In the rows, zero is written as 128.
Each run below is a few steps of one of 7 hidden systems, one row a step.
C, trace 1 (11 x 18):
[[151 148 102 102 123  67 127 112 145  67 106 159 111  86 138 177 110 143]
 [ 54 112 139 155 194 114 128 110 163 117 173 146 117 132  95 148 132 137]
 [110 119 109 157 106 170 124 110 183 128  72 136 167 135 114 139 131  70]
 [141  87  96 102 107 118 143 120 118 208 136 135 166 131  82 121 119 153]
 [119 142  89 127 116 109 111 143  77 109  71 178 139 134 157 127  98 173]
 [133 118 152 114 154  94 100 118 108  85 157 176 148 100  99 152 192 153]
 [ 59 134 123 184 130 159 113 108 158 142 120 140 106 100 156 102 176 118]
 [168 115 106 135 102  96 174  99 135 179 118 124 152  91 129 154 146  66]
 [107 132 136 151 148 108 179 139  83 185 109 156 121 157 123 116  86 151]
 [163 164 158 109 104 122 139 150 113  83  79 179 150 160 116 165 165 142]
 [ 86 134 130 132 104 152 129 128 135 137 192 136 113 144 117 124 198 186]]
B, trace 2:
[[141 128 154 121 124 186 137 141 206 108  99 100 113 129 118 125 102  85]
 [123  91 104  82 102 173 137 152 171 181 152 120 136 125 104 108  82 146]
 [116 131  82 117 130 120 100 130 101 152 151 101 122 139 170 111  38 130]
 [155 120 135  99 173 108  67 118  99  63 141 112 146 131 118 129  82 126]
 [112 104 139 146 168 163  71 103 173  96  91  88 124 127 103  96 148 125]
 [149  76  93 125 104 168 111 111 138 176 108  94 174 115 108 100 160 102]
 [126  89 108 133 168 119 128 149  74 204 141 120 141 123 162  99 117 118]
 [180 159 167 112 151  94  84 142  61 130  97 133 127 136 161 112 126 126]
 [142 147 164 110 156 114  77 118 144 119 130 105  98 142 113 123 207 171]
 [141 147 127 154  87 144 129  86 147 166 150  72 118 129 140 118 199  90]
 [151 111 155 136 129 119 195 123  93 183 186 108 130 114 116 118 128  95]]
W, trace 3:
[[ 99 149  90 170 109 110 101  90  86 130 123 116 110 120 166 107 186 166]
 [153 133 140 153 127 113 160 129  86  83 145 130 124 116 157 155 217 112]
 [104 122 183 167 133 167 168 148 115 160 146 159 132 116 137 109 172  87]
 [155 146 158 119  99 108 161 126 125 215  90 160 118 115 114 116 152 134]
 [101 169 122 128 146  55 145 120 121 173 138 164  88 139 148 162 118 160]
 [133 194 135 131  90 109 170 128 131  89 149 141 115 166 153 186 112 113]
 [106 144 178 118 108 155 154 123 164 101 181 156 133 141  69 145 116 133]
 [106 104 102 125  88 146 177 104 182 156 126 137 117  88  83 117  90 144]
 [128  94  87 111 157  75 146 120 147 104  90 166 131  90 100 164  79 148]
 [ 93 142 103 142 144 136  97 133 161  76  83 158 148 143 149 157  77  98]
 [136 136 129  96 103 157  57 117 178 102 115 141 175 150  97 143 152 116]]
G, trace 4:
[[177 138 158  82  82 164 136 142 157 114 164 100  92  99 124 109 149 144]
 [105  86 113 116 153 137 155 149 127 166 183 119  94  77 146  97  79 144]
 [167 132 139 101 160 100 138 150 113  98 117 132 122 119 151 150  36  92]
 [109 154 147 113 185 119  89 151 157 139 103 116  92 195 130 134 117 162]
 [148 145  95 112 100 146 127 119 169 122 159  54 118 181 145 157 139 113]
 [150  71  96  83 131 153 137 169  98 144 177 114 155 140 119 126 151 171]
 [140  87  96 142 136 162 130 135  78  79 108  93 127 108 148  81  77 134]
 [181 133 148  91 152  94  83 124 128 118  76 115  90  93 130 108 132 161]
 [114 131 100 150 166 107 111 115 160 176 136  73  84 123 180 132 152  98]
 [185 119 133  95 136 123 127 157 106 166 154 111 170 155 149 157 142  64]
 [123 119 141 148 138 170 125 146  67 166 116 102 147 189 125  78 113 141]]
Q, trace 5, 11 rows:
[[ 87 118 132 138 175 132  69 120  99 106 136 147 172 179  93 119 101 148]
 [163 123  92 119 100 142  73  99 114  87  93  95 176 165  99 130 154 139]
 [134  77  76 116 132 112 125 129  89 135 136 127 144 111 109 125 192 192]
 [137  87  78 147 109 135 129 126 109 137  89 149 157  61 166 115 147  96]
 [148 120 183 118 148 101 108 121 104 155 115 191 142  61 111 111 152 112]
 [115 185 150 157 125 100  73  88 126 188 100 139 130 140 152 117 152  94]
 [165 177 148 122 107  82 139 116  92 138 161 136 147 176 132 180 171 103]
 [ 95 150 122 191 112 134 178 124  75 112 123 136 125 172 148 134 166 141]
 [154 139 144 141  66 148 194 116 136  86  89 142 116 106 102 130 154 140]
 [ 85 138 125 135 123 111 165 118 180 157 112 161  68  89 112 128 134 182]
 [112 152 114 116 123 112 134 127 206 121 133 157 110 101 152 182  97  82]]
M, trace 6:
[[ 94 126  78 155 108  83 134  77 111 162 129 148 109  74 135 112 130 163]
 [163 135 127 119 149  55 147 122 112 114 108 177 139  89 140 183 150 101]
 [108 125 188 144 179 147 124 167 124 138  93 179 137 140 136 121 152 103]
 [135 154 146 130  74 169 109 120 140 183  90 129 146 169 111  99 180 131]
 [121 146 104 124  93 102 147 112  77 190 187 127 135 162 129 127 130 161]
 [134 162 138 158  99  95 179 101  76  81 157 152 133 112 143 154 102  97]
 [112 117 194 159 163 129 173 112 146  86 127 145 104 105  77 126 157 132]
 [ 77 121 107 149 115 159 148 127 208 167  88 148 111 123 121 136 166 135]
 [145 116  96  75 102 115 146 154 151 185 151 159 170 152 111 178 126 131]
 [107 146 146 121 123 137 115 141  90 112 152 183 170 156 122 134  50 113]
 [121 153 166 149 111 139  94  73 120  67 126 128 145 148  65 111 141 148]]
C, trace 7 (11 x 18):
[[174 143 131 129  91 130 108 135  38 139 136 134 154 111 176  98 142 110]
 [153 152 182 143 134 103 127 112  59 126 144 125  89  93 146  84 158 149]
 [145 160 169 159 145 115 155 120 135 105 108  94  64 119 164 130 181 117]
 [141 130 145 140 144 139 200 146 148 150 163  81  96 156 146 156 155  88]
 [139 147 144 126  97 172 189 169 124 145 145 114 123 171 149 131  75  96]
 [170 154 164  77  78 145 144 143 122 110 156 127 125 154  97 123  75 157]
 [120 160 126 108 109 136 102 116 148  71 154 103  81 144 118 118  99 196]
 [126 108  98 121 142 131 115 100 175  48 164  81 111 110 118 147 110 123]
 [ 98  72 109 142 176 160 132 122 175 117 141  93 129 104 108 114  68  97]
 [153  91 116  93 148 144 102 145 166 152  72 127 154 119 107 119  64 103]
 [137 118 109  73 160 108  55 147 131 166 115 137 151 163 116 128 104 165]]
G, trace 8:
[[159 189 130 104 125  77 100 123 112 176 144 104 107 177 166 156 127 121]
 [125 136 129 143 149 132 142 144  79 131 193  85 127 200 154 142 166 126]
 [175 100 160 122 119 181 163 146  87  89 147  81 140 152  97 103 142 130]
 [150  93 136 120 122 154 166 136 127 135  99  98  80  87 105  68 111 175]
 [156 131 109 110 129 101 161 147 148 141 104 120  69  69 181 130  93 124]
 [126 147 143 101 177 115 105 184 135 151 142 150 105 133 197 151 115 104]
 [124 160 156 119 145 158  82 140 134 133 166  88 138 195 148 127  89  86]
 [155 129 134  97 118 129 125 115 109 145 173  76 136 190  80 118 108 164]
 [148  92  79 131 129 120 193 130  93 103 137  75 105 145 118 128 119 179]
 [171  93 116 104 151 139 155 179 123  72  85 121  99  97 155 132 152 153]
 [125 114 134 116 154 171  85 160 172 135 100 110  91  91 175  89 128 118]]
N, trace 9 (11 x 18):
[[ 84  80  71 152 134 147 125 108 121 141 201  91 140 117 135 113 124 122]
 [150  72  87 144 119 127 167 125  87 112 105 146 164  62 138 120 104  94]
 [148 106 148 120 155 113 124 136 133 120  35 169 124  91  98 107 130 159]
 [135 167 117 119 131 118  71 121 167 141  68 105 101 171 145 137 173 154]
 [114 138 106 106 139 122  90 149 134 172 187 125 148 173 167 169 173 112]
 [115 134 149 152 121 138 130 124  68 159 173 157 173 126 155 114  95  68]
 [160 119 170 139 110 118 138  87  64 126 118 138 149  98  69  80 116 146]
 [132 134 120 148 127  95 150  93 118 122 103  95  61 112 120 103 156 198]
 [135 136  98 128 115 125 172 154 149 106 129 125  97 134 171 177 204 136]
 [ 99 142 159 119 117 171 145 178 169 149 140 186 133 120 154 144 129  92]
 [142 170 164 103  78 140  97 101 150 147 133 147 152 134  95 116  67 101]]
W, trace 10:
[[142  92 126 117 140 116 149 143  51 131 206 136 147 101 133 115  98 134]
 [147 148 164 167 108 136 149 108  75 106  86 123 110 105 136  70  79 121]
 [138 145 177 131 169 111 111 111 166 108  87 110  71 124 102 117 168 160]
 [115 122 100 126 152 140 150 149 191 164 146  82  90 144 173 161 149  98]
 [174 110 132  77 131 124 151 170 105 155 168 134 173 155 128 162  92  94]
 [108 147 147 129 116 142 108 122  87 151 139 139 137 154 114  78  43 150]
 [155 156 123 116  98 109 110  89 130  86 100  94  82 124 110 108 124 193]
 [103 101 112 139 174 135 140 131 166  67 169  92  86 108 144 148 145 131]
 [165  85 135 117 129 177 167 164 146 123 122 112 156 113 136 136 109  54]
 [134 100 158 103 168 134  90 140 121 186 100 149 156 130  91  90  87 132]
 [135 158  80 124 112 101  77 103 118 159  88  96 105 152 161 111 105 162]]
B, trace 11 (11 x 18):
[[160 134 159 142 131 123 175 120 106  68 101 100  70 102 122 101 118 158]
 [167 107 106 101 122 115 166 128 195 110 101 102  84  86 117 150 142 139]
 [121 125 105 104 130 129 148 147 202 174 147 123 117 118 158 169 100  73]
 [120 154 157  94 126 135 110 149 138 162 166 157 152 153 128 136  47  92]
 [103 154 144 118 127 141  83 118 114 108 138 124 130 184  96  99  67 177]
 [134 114  84 138 113 152  99  92 114  61 128  68 136 153 108 111 127 160]
 [130  52  92 149 157 161 140 126 130  91 136  84 140  85 133 115 141  98]
 [148  79 133 127 154 142 133 147 133 163  79 146 139  61 140  95 107  84]
 [144 128 127  85 151  94  82 146 133 200  82 167 130 120 127 119 117 154]
 [127 173 112 112 131  95  50 115 120 161 133 120 136 185 157 150 160 138]
 [127 146 157 146 133 138  87 103  92 108 191 100 157 166 126 127 186 104]]
M, trace 12:
[[182 135 162 100 118 147 176 157 139 122 136  83  77 132 132 127 169 147]
 [101 146 129 124 121 163 159 162 167 161 168 112  65 117 178 115  89 127]
 [172 157 148  83 105 117 141 119 180 127 159  96 108 128 121 159  80  90]
 [ 91 130 141 132 187 131 129 131 164 120 163  94 100 166 116 134  51 118]
 [140 127  97 127 113 156 127 110 179  74 100  70 133 175 110 153 105 110]
 [118  65  83 104 165 160 136 158 137 104 158  86 127 152 109 125 104 171]
 [137 103  74 106  93 165 111 141 142  72 112 122 136  93 151 120  75 132]
 [153  91 133  78 167 118  68 131 136  95 149 121 121  83 104 109 105 162]
 [105 130  95 139 156 128  42 111 150 116  96 117 123 100 173 111 110 109]
 [190  99 111  98 163 105  73 121 111 138 108  76 153 135 131 131 162 104]
 [131 107 104 151 160 144 110 152  64 151  95  98 129 140 183  83 106 116]]
N, trace 13, 11 rows:
[[133 137 109 110  90 124 106 111 103 134  97 148 169 179  71 121 112 189]
 [ 74 140  83 145 128 116  88 107 104  99 152 136 112 137 149 120 144 197]
 [113 119 101 163 118 131 119 108 115  78 148 147 152  88 157 147 195  96]
 [107 105 152 154 139 130 139 112 163 174 104 173 136  59 111 113 152  91]
 [160 157 116 124  93  86 133  88 153 190  59 134 132 132 105 137 114 117]
 [115 152 107 108 140  74 132 134 116 157 128 156 127 192 114 175 137 185]
 [ 75 161 120 174 113 151 123 131  89  99 150 149 147 187 156 139 151 130]
 [ 97 109 140 150  88 175 114 103 117 118 172 157 163  93  96  95 168 133]
 [115 127 107 148  91 105 131  74 141 155 120 141 103  39 126  95 108 130]
 [159 134 106 115 128  51 161 100 144 117  83 156 118 101 111 188 144 134]
 [ 81 154 142 154 165 116 146 141 166 137  86 164 112 184 127 169 148 132]]
Q, trace 14:
[[135  90 101 143 143 105 186 111  69 110 136 119 134 121 100 119  58 153]
 [157 111 122 128 158 122 119 134 132  72  45 113  98  94 140 112 105 143]
 [147 118 146  84 155 142  92 166 173 152 126 118  89 109 146 122 182 154]
 [109 124 108 118 115 162 115 152 141 204 182 120 144 133 175 123 124  87]
 [142 131 158 130 119 125 140 119  63 127 178 141 171 133 115 115  56  90]
 [140 150 152 160 141 109 104  84  79  88  91  91 113 148 109  87  95 151]
 [185 129 109 106 126 107 130 122 139 111 104  65  88 138 134 140 188 159]
 [121  85  90 127 140 150 180 181 131 169 148 117 104 113 177 134 170 135]
 [133 116 156 127 103 173 166 162 122 144 129 168 142  82 148 105  76  78]
 [120 169 196 123 133 114  97 104 124 147 132 144 105 114 100  85  67 143]
 [144 180 116 119 128  89  83  89 146 129 141  67  95 171 147 150 115 125]]

Name the system that made each run.
trace 15:
[[150 167 179 124  90 149 149 140 115 115 121 144 125 173 102 133 194 159]
 [ 85 166 144 130  88 159 127 129 154 158 187 128  76 126 148 102 139 164]]

N
trace 16:
[[ 86 122 155 118 138 149  93 114 171 142 150 171 142  92  94 106  64 112]
 [149 131  80 122  95  95 103  66 164 144  79 108 136 109 105 133  91 122]]

W
trace 17, 2 rows:
[[ 90  79 130 133 153 167 134 149 139  88 179 145 142 113 107 133 189 149]
 [102 119 108 142  85 180 128 131 174 152 112 148 122  64 164 102 123  95]]

C
trace 18:
[[115 119 142 153 170 182 141 156 151 105 102  77 119 193 136 123 114 103]
 [183 133 128  69  79 160 120 143 161 148 117  91 122 155 106 119 133 155]]

G
trace 19:
[[154 105 121 133 106 165 184 155 109 111 109 115 158 183 102 145 183 140]
 [ 92  90 132 117 134 170 142 184 115 157 135 179 126 116 129  97 145 186]]

W
trace 20, 2 rows:
[[119 149 102 104 116 134  47 127 134  80  94 151 162 166 127 144 113 149]
 [ 81 117 114 136 173 124  40 100 135 114 173 130 149 128 129 127 147 130]]

N
trace 21, 2 rows:
[[150 108  88 105 127 119 111 119 138  59  80 131 164 153  89 159  92 144]
 [ 88  65 101 115 166 156  87 135 138 110 151 135 150 129  86 113 139 182]]

C
trace 22:
[[111  84 116 155 153 157 201 161 125 128 111 141 163 168 111 159 147 105]
 [133 110 129 112  73 183 171 164 128 127  96 165 154 139  90 110 114 163]]

M
trace 23 (2 x 18):
[[104 161 195 148 153 152 130 130 138  99 108 131 100 162 101 102  70 135]
 [157 117  97  98  71 156 128 115 152 100  99  97 131 152  77 117 126 182]]

B
trace 24, 2 rows:
[[111 127 148 155 177  85 133 106  88 147  98 136  83  99 123  89 117 172]
 [158 170 150 145 133  93 157 108 160 108 103 106  89 121 159 170 146  71]]

G
trace 25:
[[ 92 122 116 185 101 166 176 132 107  88 110 149 133 140 133 127 185 143]
 [141  93 124 128  83 153 199 138 136 140 145 155 129  68 117 123 168 130]]

C
trace 26 (2 x 18):
[[183 130 134 115 139 136  91 128 120 122  83  91 177 190 116 143 132  83]
 [109  98 128 115 178 142  91 150 102 185 161 102 129 162 125  92 128 161]]

N
trace 27:
[[ 73 124 132 144 175  86  94 105 128 180 155 170 122  85 130 116 130 132]
 [129 158 133 165 131  94 109  90 134 139  57 155 154 126 139 153 147  72]]

C
trace 28, 2 rows:
[[ 85 121  88 162 112 161 117 116  92  89 170  95 129 159 140 106 168 170]
 [160  74  98 136  89 150 177  96 124  94 131 101 151  77  91 115 143 115]]

Q
trace 29, 2 rows:
[[143 155 110 109  86 145 116 114 151 164 133  67 103 188 116 117 152 167]
 [114 125  81 104 120 122 147 161 102 132 209 130 119 133 177 156 115 147]]

N
trace 30 (2 x 18):
[[119 136 123 154 130 119 170 107 114  59 105 110 107 170  92 141 118 176]
 [120  78 111 122 133 176 168 149 167  63 134 117 129 129  90 146 160 155]]

C
trace 31 (2 x 18):
[[118 120 149 141 162 130  86 127  94  41 125 153 122  79 142 102 124 146]
 [132 134 148 153 119 166  96 104 168 112  94  97 113  90 153  98 167  76]]

W
trace 32 (2 x 18):
[[133  93  86 119 108 184 124 151 188 158 107  91 118 119 150 119 173 121]
 [137 110 111 103 115 137 122 150 109 197 181 134 148  92 169 114 103  93]]

B
trace 33 (2 x 18):
[[111 129  89 132 123 102  86 117 147 162 116 164 130  66 183 138 157 102]
 [113 147 153 125 146  77  88 101 116 168 150 190 168 116 117 151 140  95]]

B
trace 34, 2 rows:
[[125 129 114 157 117 146 125 114 122  44  59 146 157 147 109 144 134 129]
 [ 89 104 129 129 136 178  84 141 180 102 108 156 140 122 111 122 193 148]]

W
